One turning vector, and how many steps it has turned:
The counts run from 0 to 429.
[119 120 121 105  99 152  93 133 117 151 120  85 113 109 127 136 118 164
 122  92 122 174 137 125  96 125  96 105 179 152 141 138 180 112 135 102
 153 203 123 176 121 123 104 161 177 126 111 159 149 124 109 109 129 136
 116 107 156  98 112 147 179 123  71 139 120 124 158 143 132 100  92 114
 162 115]
395
[124 146 123 159 104 162 136 136 109 147 151 122 100 127 111 145 121 154
 113 144 129 139 124 147 109 122 114  93 173 176 104 118 183 136 144 109
 155 186 172 149 101  91 100 156 210 123 121 143 139 113 130 131 119 149
  81 148 172 134  97 113 151 137  91 123 103 141 171 145 119 141  92 157
 160 126]
251
[131 115 118 127 120 159 137 123 139 162 140  96  97 122  89 137 127 144
  79 149 135 105 131 137 123 132 111  63 177 165  92 141 144 130 156 137
 133 160 151 179  81 123 114 160 182 170 132 175 164 147 123 144 127 139
  97 142 109 130  92 106 143 105  63 125 113 122 148 136 138 103  99 112
 159 151]
299
[151 117 116 133 100 152 147 117 129 150 158 104 118 123 131 126 138 165
  75 159 140 134 130 141  93 151 112 111 160 140 103 150 189 153 157 158
 131 168 155 177  87 117 146 140 170 140 108 189 158 128  92 127 119 157
 112 158 132 157  60 138 142 110  78 135 162 140 148 143 133  90 111 115
 144 124]
149
[136 110  98 125  97 139 131 129 149 165 143  91 102 121 139 124 149 160
 105 145 134 152 122 138  89 150 107 117 168 150 119 159 205 157 153 138
 129 186 152 176 120 128 143 138 162 129 117 187 153 119  84 135 124 156
 121 161 138 143  78 145 155 116  88 149 176 137 135 155 136  96 102 115
 134 125]
155
[111 106 128 136  97 145 148 120 146 130 139  81  83 137 139 125 112 151
 111 124 104 157 135 112  98 132  85  90 164 132 116 127 198 135 161 131
 157 180 105 168  79 104 129 138 181 140  89 149 150 135  99  91 109 133
  79 133 126 108 106 124 163 142  93 126 132 119 129 168 113 101  95 130
 161 109]
123
[101 144 119 133  82 159 112 127 126 158 125 115  90 131 112 134 150 159
 101 118 122 146 135 160 122 130 126  76 182 153 113 131 182 146 129 141
 167 181 155 161 102  90 121 158 164 118 139 164 182 123 139  96 137 134
  86 138 149 121  99 150 185 139  74 142 122 113 147 154 129 114 101 126
 164 143]
320
[122 123 119 142 122 130 112 151 144 150 167  94  74 122 114 110 103 144
 105 128 139 114 133 132 120 103 108 107 195 134 114 136 216 135 147 105
 151 179 157 163 118 114 129 137 189 136  99 167 123 138  87 130 115 170
  84 158 157 106 123 126 162  97 108 137 136 133 143 159 129 106  99 111
 134 143]
270
[153 114 111 127 103 147 140 125 131 157 148  97 117 120 128 123 135 169
  81 155 130 136 127 141  88 153 116 115 158 141 112 151 193 151 152 150
 118 171 159 179  98 122 151 144 172 138 112 189 156 125  85 131 115 155
 120 167 132 150  68 147 149 104  81 140 161 139 150 142 138  86 109 109
 136 118]
151
[140 111 111 119 131 142 116 136 140 148 130  82 100 106 103 118  98 147
  92 137 143 148 121 148 113 140 111 108 180 137 141 165 182 122 177 127
 153 153 137 193  96 145 120 143 191 151 121 172 174 153 101 140  97 160
 110 118 124 109 107 120 144  97  76 118 149 113 151 130 162 109  88  99
 148 125]
1
[126 121 108 149 112 166 133 126 124 150 137 112 102 149 115 156 107 173
 119 141 111 153 125 140 101 145 118  96 163 173 118 134 191 122 163 101
 145 188 161 167 117  96 126 169 196 129 133 152 161 113 128 141 104 132
  95 140 148 115  99 131 157 143  86 123 112 123 156 152 143 152  77 158
 159 132]
241
[125 129 113 135 118 164 131 129 138 161 110  78  97  98 107  98 127 121
 118 119 162 170 105 148 123 132 106  84 162 144 137 148 174 148 143 133
 163 166 148 179  82 115 103 128 210 145 115 140 169 123 127 119 121 165
 112 110 145 146  94 101 154 128  80 126 156 133 150 125 143 143  82 124
 155 110]
363
[100 142 117 131  85 154 117 128 132 163 128 112  84 130 111 130 152 158
 103 115 124 148 136 152 124 132 120  71 180 153 116 132 181 150 126 138
 166 185 151 159 105  94 121 155 163 118 139 163 180 118 133 100 137 139
  86 138 151 123 100 150 187 140  76 146 126 115 143 156 131 115  97 129
 158 147]
319
[137 119 121 139 112 202 127 120 101 173 150  91  95 122 134 113 126 133
 125 107 172 144 107 119 106 121 123  96 189 140 112 139 180 134 134 135
 120 193 161 173 117  95 144 137 185 154  89 149 131 150 126 109 117 148
 122 112 155 146  85 106 149 131  70 143 137 152 137 140 118 112  89 119
 135 146]
213
[130 138 125 125  95 153 111 136  86 143 151 119 113 103 107 159 110 181
  81 130 129 130 164 134  85 113 103  93 181 145 135 138 169 127 131 117
 158 180 127 160  95 130 122 155 176 137 123 176 146 125 116 116 142 155
  92 124 150 134  94 150 168  99  65 146 128 119 166 132 128  94 116  98
 163 136]
34
[145 123 136 137 104 171 156 110 125 146 156  87 114 122 127 113 135 151
  86 139 135 145 115 125 108 143 110  91 149 135  96 133 174 141 144 158
 134 167 152 171  55  88 131 143 190 144  87 149 160 121 105 102 122 141
 108 145 135 153  70 120 142 130  82 122 131 153 157 137 117  93 108 130
 162 105]
138
[148 135 100 151  94 154 155 146  81 145 136 100  85 102 112 129 112 117
  94 156 100 117 138 126  88 113 119 115 185 161 156 150 165 129 156 109
 117 170 139 171 104 114 122 154 204 153 113 148 129 132  88 121 111 149
  87 144 118 133 109 124 145 125  69 144 133 132 154 144 125  90 107 111
 151 112]
186
[156 102 112 142 128 192 117 126 108 172 146  94 110 125 121 134 113 161
 108 132 152 132 116 118  89 136 124 103 177 158 109 139 169 122 152 120
 103 192 159 184 119 125 146 133 180 160 112 173 133 158 124 131 109 152
 121 132 142 133  87 111 129 122  61 148 129 150 142 147 134 103  90 109
 128 154]
222
[131 130 135 126 111 172 115 131 100 130 141  87 121 104 123 150 108 162
 104 112 120 163 135 125  94 114  97 106 182 151 127 123 161 110 142 110
 162 190 134 175  86 111  93 160 185 129 101 140 156 134 115  99 138 122
 110 102 151 111  99 129 158 138  65 127  98 134 163 138 123  96 108 131
 180 104]
403
[113 124 119 106  86 141 105 130 118 149 125 114 109 113 130 147 114 168
 114 115 141 163 150 138  90 133  91 101 187 149 135 148 187 129 148 118
 170 188 110 170 124 143 112 160 171 128 119 180 147 132 121 122 121 158
 101 106 154 120 100 140 175 106  70 138 144 100 147 143 132 115  97 104
 150 132]
388
[111 147 122 132  90 165 108 130 119 157 123 114 100 126 107 128 144 158
  94 115 122 146 132 161 124 132 132  84 182 151 112 129 176 139 126 141
 159 180 166 163  96  83 122 160 165 115 135 160 182 125 134  91 135 137
  92 142 153 116 101 158 184 135  69 143 110 122 158 151 132 104 106 123
 162 132]
322
[134 129 125 132  99 191 144 117  92 160 149 102  95 140 131 109 109 130
 113 105 154 144 119 133 117 123 139 100 191 121 131 144 192 128 145 136
 128 176 162 176 107  75 159 164 190 150  85 141 142 136 121  95 105 140
 113 106 143 137  85 125 168 125  81 128 128 130 147 131 125 114  94 124
 148 135]
207
[127 109 133 135 100 166 146 117 146 151 140  62  95 124 126 103 135 141
 115 115 116 164 111 106 110 137  93  81 147 133 112 128 188 138 136 136
 132 183 132 171  64  85 128 136 194 144  82 133 155 118  97  92 121 135
 102 141 129 127  95 123 156 143  93 131 130 151 148 151 116  98  94 131
 162 101]
131
[134 139 101 134  93 162 148 129 104 144 126  99 108 113 140 137 143 119
 111 145 116 153 115 155  97 129 123 134 197 179 126 148 168 136 167 128
 139 182 165 183 119 101  94 177 184 120 119 153 158 135  99 121 119 126
 115 132 132 130  87 126 156 148  64 131 125 131 151 147 128 101 109 149
 160  98]
172
[134 108  98 126  93 140 135 127 146 159 144  95 100 122 142 126 148 161
 107 146 135 152 125 140  90 145 107 122 173 151 119 159 208 160 155 142
 133 185 149 175 126 125 141 145 162 125 116 189 155 120  87 137 121 154
 117 158 139 143  77 141 157 123  88 148 177 130 132 158 133  98 101 120
 136 126]
156
[123 116 121 123 133 144 112 140 158 150 155  75  84 132 118  99  99 138
 106 114 138 127 117 143 140 114 121 110 198 126 108 138 203 120 158 120
 149 167 173 183 113  97 130 168 188 137  93 156 149 148  91 124 109 140
 110 138 146  89 118 125 168 103 103 119 111 124 147 146 143 104  91 119
 144 131]
278
[151 116 130 135 107 166 144 115 129 159 151  80 115 111 122 108 144 150
  90 140 135 139 113 120 101 142 104  90 143 141  99 136 174 147 134 152
 117 175 156 173  65  99 136 130 189 148  90 160 149 120  96 112 128 153
 115 159 134 157  75 127 138 123  81 136 142 165 157 139 121  85 104 115
 153 107]
141
[144 141 119 156 123 172 100 149 106 140 130 102 105  93 104 118 124 152
  76 139 124 128 127 153 102 116 133 115 185 149 123 125 166 134 139 131
 156 170 163 169  81 109 111 110 175 124 131 165 171 162 113  92 128 150
  89 148 151 113 112 139 149 133  61 154 117 146 157 151 134  76 121  99
 148 122]
335
[125 133 133 124 109 173 114 128 101 129 143  92 118 109 128 152 112 163
 105 112 126 167 136 127  94 113  96 101 186 154 126 124 163 113 141 112
 169 193 130 174  90 112  91 162 181 128 104 146 157 133 116 101 137 123
 108  99 153 110  99 131 162 140  64 128 101 130 164 136 122  99 107 134
 179 108]
402
[127 136 112 145  86 157 158 131  90 145 152 110  75 130 117 123  93 127
 101 137 116 127 148 131 102 117 126 102 191 124 162 152 197 130 160 119
 133 163 134 167 107  93 157 159 196 155  97 146 137 124  95 107  98 147
  79 125 119 130 102 132 168 118  84 133 144 109 141 141 126 112  99 114
 153 126]
195
[119 121 113 107 107 151 126 121 132 155 119  89 104 116 106 131 115 143
 110 121 140 168 123 147 121 145 103  84 175 151 139 159 172 121 162 128
 160 164 130 188 100 124 105 176 195 143 127 155 181 121 122 135 111 144
 117  99 126 121  97 119 160 116  75 110 135 104 160 125 157 133  79 126
 172 120]
11
[132 134 124 123 105 150 129 131 116 139  99 116 133 118 143 127 117 139
  90 134 129 135 144 140  90 120  99 115 179 167  88 110 155 136 149 131
 149 187 140 175  97 121  98 164 191 138  94 178 125 159 122 106 127 160
  90 142 156 124  88 121 175 118  55 141 104 122 148 143 103  90 119 119
 141 105]
103
[116 109 105 116 113 142 123 129 147 157 125  79  87 111 109 126 120 141
 119 117 149 165 119 139 118 140  96  88 180 147 141 165 187 133 165 121
 166 171 122 185 109 142 108 151 186 146 127 162 173 130 114 140 109 151
 113 102 125 119 106 110 158 116  81 118 158 105 142 138 158 131  76 117
 156 129]
7
[140 127 119 103  98 142 106 133 109 160 117 116 127 102 109 134 105 161
  90 128 145 145 146 143  91 141 104 100 171 152 136 153 169 128 146 125
 144 174 127 178 109 144 120 157 190 145 123 191 146 130 119 138 117 177
 107 124 146 133  93 139 165  84  62 136 139 113 167 121 141 105  97  87
 144 130]
381
[118 126 122 103  92 145 102 129 109 143 124 108 118 121 128 147 103 172
 104 110 128 166 146 139  93 132  99 110 184 148 137 143 184 115 152 113
 167 189 122 177 120 131 115 176 173 127 113 175 155 130 116 118 118 148
 109 105 151 107 103 150 181 110  70 130 126 104 160 134 138 109  97 111
 157 124]
391
[130 144 124 162 108 142 126 146 113 146 170 120  85 113 110 132 110 149
  97 151 142 111 139 141 107 101 108 102 187 154 102 124 193 146 141 111
 158 179 162 145 103 109 106 133 202 132 110 160 118 132 109 134 122 174
  67 163 175 136 108 114 146 110 100 139 121 143 162 153 112 117 105 124
 141 140]
261
[129 112 101 150 137 148 114 148 150 142 124  71  79 102 102 104 107 143
 106 130 126 154 120 139 110 125 115 106 174 129 163 153 198 140 160 119
 164 164 141 180  89 120 129 103 189 140 124 151 180 145 100 109 106 159
  93 127 135 107 119 126 154 128  85 138 160 128 133 153 155 116  90 109
 147 117]
350
